(93): [-22 -23  65  85 107 108 101  86  57  31   9  -7]
(73): [-8 -3 19  2 18 10 -8 15  6  2 18 46]
(100): [ -5   2  10  11  18  19  15   6   2  -3  -8 -14]
back: [ -7   9  31  57  86 101 108] | (93)
back: [15 19] | (100)
miss (93): [ 65 -22  85  31 107 108   9  -7 101  57  86] | [-23]
miss (73): [18 -3 46 15 -8 10 18  2  6 -8  2] | [19]
miss (100): [ -3  15  10 -14  11  19  -8  -5   2   2  18] | [6]
back: [15 -8] | (73)
back: [-8 -3  2  6 15 19 18 11 10  2] | (100)

(14): [ 48 -18 -91  30]
(25): [-75  -7  20 -21]
(112): [-8 -6 -7  7]
miss (112): [ 7 -8 -6] | [-7]
back: [-21  20  -7] | (25)
back: [20 -7] | (25)
back: [ 7 -7] | (112)
back: [-7 -6] | (112)

(118): [ -45    5  -38 -110   62   11]
(36): [ 39  42  82  29 -22 -12]
(108): [ -65  -64   73 -127   71   14]
(4): [ 42  82  31  49 -33 -76]
(9): [-38 -36  29 118 -74  -1]
miss (108): [  73   71  -64 -127   14] | [-65]
back: [29 82 42] | (36)
miss (36): [ 29 -22 -12  82  39] | [42]
back: [49 31 82] | (4)

(147): [ 70   7 -79 -80 -84  62   5 -67 -52  95  72  60  19 -42]
(178): [-75  -3 -35 -55 -53  43  32 -85  63   0  49  77 -33 -91]
(99): [ 70  94 -89 -23  19  41 -75 -51  60  54 -72 -74 -86 -28]
(35): [-79  44  57   8 -50   4 -52  72  95 -67   5 -45  68  49]
(122): [ 68  40 -53 -87  62 -77  16  73 -75 -79 -39 -57 -71 -76]
(80): [ 57  54 -72 -47 -72 -83 -67 -44 -19 -39 -78 -33  31 -35]
(54): [  0  65 -44 -76  70  89 -44  72 -74 -68  46 -55 -80  42]
(139): [ 59  50 -75  61 -57  48  70  74  67 -54  22 -75  -3 -78]
back: [-72  54  60] | (99)
back: [  5 -67  95  72 -52] | (35)
back: [-52 -67   5  62 -84 -80 -79   7] | (147)
back: [-72  54  60 -51 -75  41  19 -23 -89  94  70] | (99)

(17): [ -81   -1  -52  -85 -127   57  -53  -75]
(45): [-46 -47 -31  19  -9 -28  -6  -2]
(52): [-9 78 53 54 31 39 17 13]
(121): [ -8 -28  53 -20  31  30  17  13]
miss (17): [  -1  -52   57  -75 -127  -85  -81] | [-53]
miss (45): [ 19  -2 -46  -6 -31  -9 -28] | [-47]
miss (45): [ 19 -46 -28 -31  -9  -6  -2] | [-47]
miss (121): [ 53 -20  30  13  -8  17 -28] | [31]
back: [-28  -9] | (45)

